M: 3 groups of rows, each row roughly a mix of its group's hidden directions:
M (114 x 10):
-0.98  -1.73  -0.04  0.57  2.33  -0.77  2.23  2.23  3.19  1.42
2.22  -0.44  -0.36  -0.26  -0.55  0.73  -0.80  -4.41  -2.07  -1.37
0.76  -1.14  0.04  1.08  2.52  2.17  -0.19  -3.98  -0.40  -1.50
-1.88  0.85  1.55  -2.61  0.30  -0.94  3.40  -1.51  0.84  1.86
-1.68  2.60  -2.79  -0.08  -1.15  -1.27  -2.53  0.04  -2.35  0.43
-1.41  0.27  -1.39  -2.03  3.43  -1.28  0.23  2.41  2.21  0.31
1.03  2.38  0.23  0.88  -1.65  1.00  -4.16  -0.22  -0.14  1.93
1.02  -2.51  0.09  2.16  -2.13  1.54  -0.76  -2.92  -1.93  -0.81
0.56  -1.22  1.44  0.04  -2.53  1.25  -0.48  -3.76  -2.32  -0.87
1.89  -1.98  -2.06  2.29  1.64  -2.22  0.08  -1.29  2.39  -0.62
0.89  -0.90  3.99  -2.09  1.91  1.58  1.63  1.24  -0.02  -0.41
1.49  0.05  -1.96  -0.38  2.55  0.05  2.94  2.51  2.07  -0.70
2.67  -0.23  2.53  0.69  0.50  3.16  -2.18  1.13  -0.21  -1.43
-2.08  1.68  0.63  -2.06  0.81  -0.62  0.10  0.88  -4.29  0.67
1.63  0.04  -1.70  -0.21  2.23  -0.64  3.01  2.81  2.05  -0.49
-0.39  -2.20  0.94  0.83  0.74  3.29  3.08  -1.76  0.83  -1.09
-0.24  1.23  -1.07  1.91  -0.94  -0.23  1.46  3.59  2.93  1.23
-1.14  -1.80  1.43  -1.37  -0.39  2.84  -0.72  -2.31  -2.71  -1.59
-1.13  0.31  -3.47  -0.34  -1.06  -0.59  0.18  1.96  3.55  0.96
-2.17  0.68  -0.98  0.12  0.72  -1.50  -2.66  -0.18  -4.02  0.43
-2.18  2.55  -3.09  1.78  -0.13  -1.64  -1.40  0.78  -1.77  0.22
-0.89  2.93  -2.14  1.82  1.60  0.98  -1.54  -0.51  2.79  1.07
2.04  -1.71  0.86  0.07  2.73  2.00  -0.06  1.92  2.61  -1.62
2.17  -0.18  1.84  0.84  -3.30  1.37  -1.42  0.88  -0.34  -2.81
-0.32  -0.88  -1.31  1.18  0.73  -4.09  -0.29  0.59  0.60  3.21
-0.14  -1.00  2.48  0.79  1.18  -1.70  -3.35  -2.23  -1.82  0.89
0.33  -0.39  0.74  0.70  -0.21  -0.04  0.18  3.90  3.95  -0.47
-0.48  2.73  -2.29  0.37  -3.18  0.12  -2.20  -0.52  1.55  1.29
-1.07  1.65  -3.17  -0.37  1.46  -1.35  0.11  1.85  3.31  -0.18
1.83  -0.92  3.19  -2.72  2.31  -0.47  -1.10  -1.62  0.14  -1.12
-0.54  0.67  -2.71  0.89  2.89  -1.45  0.47  1.29  3.34  0.25
-1.50  1.29  -2.10  -0.70  2.20  -2.83  1.72  1.57  2.28  0.26
1.74  -0.42  2.63  1.94  -3.15  1.74  0.61  -0.97  -2.05  -0.31
-1.29  -0.36  0.73  -1.46  3.43  1.22  0.95  0.48  -3.68  0.14
-1.60  3.67  -1.00  -0.42  2.91  -2.13  0.30  1.41  -0.08  0.20
-0.16  -1.93  2.03  1.86  -1.84  0.95  -2.50  -2.84  -1.57  0.05
0.79  -1.86  -0.20  1.78  -0.88  3.15  1.07  -3.09  0.50  -1.86
-2.76  -0.66  -0.94  0.17  0.62  3.28  2.02  -2.17  -1.89  -0.04
0.75  2.76  1.51  -1.03  0.39  1.19  -2.99  3.21  0.22  -0.17
-2.44  3.65  -1.20  -0.71  -2.22  0.13  -1.27  -0.31  -2.02  0.64
1.04  3.07  2.18  1.07  -0.08  -2.49  -1.26  -0.10  -2.86  0.06
0.91  0.14  -2.08  0.02  2.35  -0.19  2.99  2.57  2.40  -0.58
1.98  -2.33  -0.23  2.53  -2.79  -0.46  0.18  -2.62  0.93  -0.91
0.48  -3.51  1.95  0.95  1.88  2.13  0.78  1.55  -1.45  -1.40
0.92  -1.15  -1.24  3.20  2.07  0.95  2.02  -1.44  2.52  -0.87
0.92  2.66  -1.78  -1.05  -1.31  -1.09  0.05  -1.13  4.00  0.13
1.20  -2.96  2.54  -1.07  3.01  0.50  -0.69  -1.01  -0.90  -1.72
0.32  -0.79  1.35  0.39  3.26  0.13  -0.18  -3.20  -2.40  -1.73
-2.04  0.31  -3.36  0.24  2.98  -2.53  -1.02  -0.49  -0.11  0.42
1.70  0.64  1.34  1.68  -4.37  0.78  -1.32  -1.03  -0.83  1.11
0.58  -1.69  1.90  0.70  1.13  -0.65  -1.84  -1.97  -3.98  -0.59
0.40  2.46  -1.43  -0.72  3.23  0.96  -0.10  2.95  1.76  0.65
1.80  -1.34  1.75  1.10  -2.34  -0.09  -0.95  -0.59  -3.78  -1.46
1.35  2.67  -2.18  1.55  -0.86  -1.60  0.57  1.29  2.93  1.55
-0.48  -0.07  -1.12  2.43  -3.43  2.52  -0.02  -1.98  0.72  -1.57
-0.02  -1.39  -1.73  2.32  -2.36  1.14  -1.52  -2.86  -1.92  -1.02
-0.86  2.13  -1.14  -1.86  3.32  -0.38  1.63  2.72  1.06  0.11
-0.41  0.33  0.00  2.30  -2.45  -0.19  -2.36  1.31  -3.67  -0.14
0.11  1.50  -1.42  -0.94  2.86  -2.29  -1.56  -0.38  1.15  3.15
1.66  0.85  -1.44  1.72  -2.16  -2.80  -3.32  -0.35  0.10  -0.44
0.21  -0.43  0.46  -0.95  -0.36  2.86  2.90  1.78  3.33  -0.30
-0.13  1.39  -0.18  -2.13  -2.00  -1.56  -0.43  4.19  -0.10  1.30
-1.44  -0.12  -1.00  -2.19  3.70  0.01  2.77  0.90  0.31  -1.49
1.48  2.43  -0.06  0.79  -4.19  -1.85  0.33  -0.52  0.28  1.50
1.41  -2.51  3.65  0.36  1.59  1.69  1.21  0.71  -1.56  -0.94
1.88  0.05  -1.88  0.44  -0.20  2.55  -1.41  -2.78  1.66  -2.47
-2.30  0.32  -2.01  -0.12  3.59  0.77  0.07  -0.87  -2.20  1.96
1.40  1.68  -2.84  0.22  -0.27  0.21  2.21  2.57  2.81  0.14
-1.84  -1.58  1.48  -1.33  1.47  -1.37  3.49  -0.05  -2.15  1.31
1.46  -1.62  1.74  1.39  3.55  -0.19  1.90  -2.23  -0.70  -0.96
-0.66  3.32  -0.27  -1.57  0.97  -2.33  0.56  2.50  1.80  1.49
-0.84  1.09  -2.28  0.18  -3.11  -0.80  -2.41  2.92  0.50  0.62
1.42  0.16  -0.36  0.69  2.12  3.55  0.31  -3.26  -0.29  -1.37
0.62  2.32  -2.21  -0.35  -0.52  -2.29  2.25  2.22  2.33  0.84
0.62  -2.50  2.63  1.57  -2.30  0.51  -1.32  -2.19  -2.07  -0.12
1.44  0.65  1.01  1.68  -3.65  -1.53  -1.08  -2.06  1.43  1.73
-2.86  0.18  -0.16  2.00  -3.76  -0.59  1.49  1.62  0.61  0.70
-1.53  -0.79  -2.76  2.30  -1.75  2.35  -0.07  -2.23  -1.39  -0.98
-0.40  2.66  -1.75  1.04  -0.40  0.10  -3.90  -0.34  -1.80  1.50
1.64  -0.35  -0.91  0.65  -1.46  0.24  -0.79  -4.72  -1.74  -0.48
0.76  1.97  -1.85  3.27  0.48  1.21  -0.44  -0.02  3.29  1.06
-0.49  -0.95  3.29  0.13  -1.65  0.37  3.32  -0.35  2.24  1.19
-2.15  -1.41  -3.94  -0.46  2.61  -0.59  -0.04  -0.46  1.63  0.22
-0.99  1.55  0.62  -2.45  2.66  -0.92  1.37  2.97  1.74  0.99
-0.39  -0.30  -2.24  2.27  -0.14  -1.85  -1.10  2.09  3.18  1.69
1.75  0.33  -0.92  -0.32  2.47  2.12  -1.71  -3.64  -1.20  -0.26
1.39  1.31  2.39  -1.66  -0.68  -2.53  -1.41  3.13  0.35  1.21
0.82  -1.83  2.84  0.31  -0.30  0.65  -3.14  -1.61  -2.69  0.19
0.53  -3.70  2.04  0.76  1.44  2.28  0.48  1.38  -1.51  -1.43
-0.92  0.29  1.68  1.00  -3.43  -1.26  -0.45  1.45  -3.45  0.35
1.56  -0.94  0.77  0.19  1.37  3.60  0.63  -0.57  3.04  -1.89
-0.73  1.97  -1.31  0.86  -3.34  -0.40  -2.16  -1.69  -2.58  -0.09
-0.44  0.32  -3.86  0.28  0.68  0.05  1.40  1.63  3.44  -0.46
-2.48  2.58  1.24  0.02  -0.59  0.91  -3.66  -0.40  -0.84  1.62
1.25  -1.60  2.22  1.09  4.21  -0.88  1.60  -0.56  -0.67  -0.54
2.85  -2.33  0.30  2.12  -1.41  0.59  -0.07  -3.25  0.80  -0.86
-3.17  -0.50  0.96  0.32  0.17  2.54  3.67  0.11  0.92  0.48
3.45  -0.48  1.44  -0.26  1.67  2.72  -1.90  -1.39  -0.10  -1.54
2.64  -0.20  -0.20  1.54  -2.61  0.09  -1.15  -2.87  2.53  -0.44
2.24  -3.26  2.36  0.69  1.25  0.87  2.53  0.55  1.30  -0.02
0.93  -1.64  3.70  -0.21  2.32  -0.74  0.27  1.70  -2.47  0.37
-1.20  -2.20  -0.48  0.07  3.98  -0.14  2.55  1.55  0.52  0.93
1.62  -1.05  -0.55  2.75  -3.35  -0.26  -1.06  -2.87  -0.13  -0.33
-1.11  2.98  -2.25  0.48  1.37  2.20  -1.70  1.15  2.33  0.79
2.49  0.45  -0.93  1.22  -1.98  0.29  -1.76  -3.16  2.53  -0.33
1.56  -1.52  -0.41  1.66  -2.10  1.01  0.44  -4.25  -0.15  -1.01
0.32  -0.56  -2.60  2.11  2.28  -1.24  1.51  -0.30  3.39  -0.36
1.85  0.21  0.57  1.29  -3.01  3.59  -2.01  -0.68  -0.53  0.43
-1.03  -1.69  -1.68  0.24  3.15  -0.01  1.37  -3.72  0.16  0.07
0.36  -0.08  2.46  0.85  -2.05  1.31  -1.63  -3.34  -2.39  0.19
0.74  1.35  1.62  0.91  -2.96  -0.37  -2.45  2.10  -2.68  -0.31
0.23  -0.75  3.70  -0.95  -1.30  -0.80  -1.21  -0.69  -3.58  0.37
0.29  1.60  -2.27  -1.48  2.03  -1.06  2.53  2.64  1.95  -0.07
0.68  -2.26  3.86  -1.38  0.97  1.93  0.47  -0.59  -2.14  -0.45

one row of each group, then the others: which group is each in?
-0.18  1.63  -1.51  0.77  -2.73  1.26  -1.99  -2.61  -2.41  -1.12
(82)
3.50  1.23  0.77  0.63  -1.73  -2.50  -0.82  -0.28  2.75  -0.24
(85)
0.60  2.01  1.34  -0.67  -3.22  2.31  -1.63  -1.52  -2.18  0.54
(17)

0.04  -0.84  2.03  0.13  3.76  -1.89  -2.73  -0.61  -1.25  0.67
(17)
-1.37  3.11  -1.85  -0.14  -1.29  -2.34  -1.46  2.48  -0.01  1.40
(85)
-1.62  -0.46  -1.16  -0.50  3.16  -1.71  1.33  -1.48  -1.01  3.17
(82)
-0.63  -0.76  1.56  1.75  2.95  1.34  -1.81  -3.38  -0.82  -0.33
(17)
-0.01  -3.97  1.63  0.19  1.04  1.57  -0.66  -1.82  -1.96  -1.67
(17)
-0.41  1.22  -2.73  0.38  0.62  3.25  -0.01  2.23  2.67  -0.20
(17)
-1.74  0.65  -0.16  -2.67  4.40  0.20  0.06  -1.07  0.15  -1.09
(85)
0.07  0.96  -3.29  1.65  -1.92  1.15  -1.61  -0.83  2.66  -1.61
(82)
2.10  -1.10  0.64  -0.47  2.43  -1.47  2.98  3.02  0.21  -0.26
(17)
-0.91  -1.29  -0.85  0.04  4.49  0.50  2.02  -2.00  0.37  -0.75
(85)
-0.74  -0.74  2.31  0.00  -1.41  -0.78  0.47  2.03  -4.33  -0.55
(82)
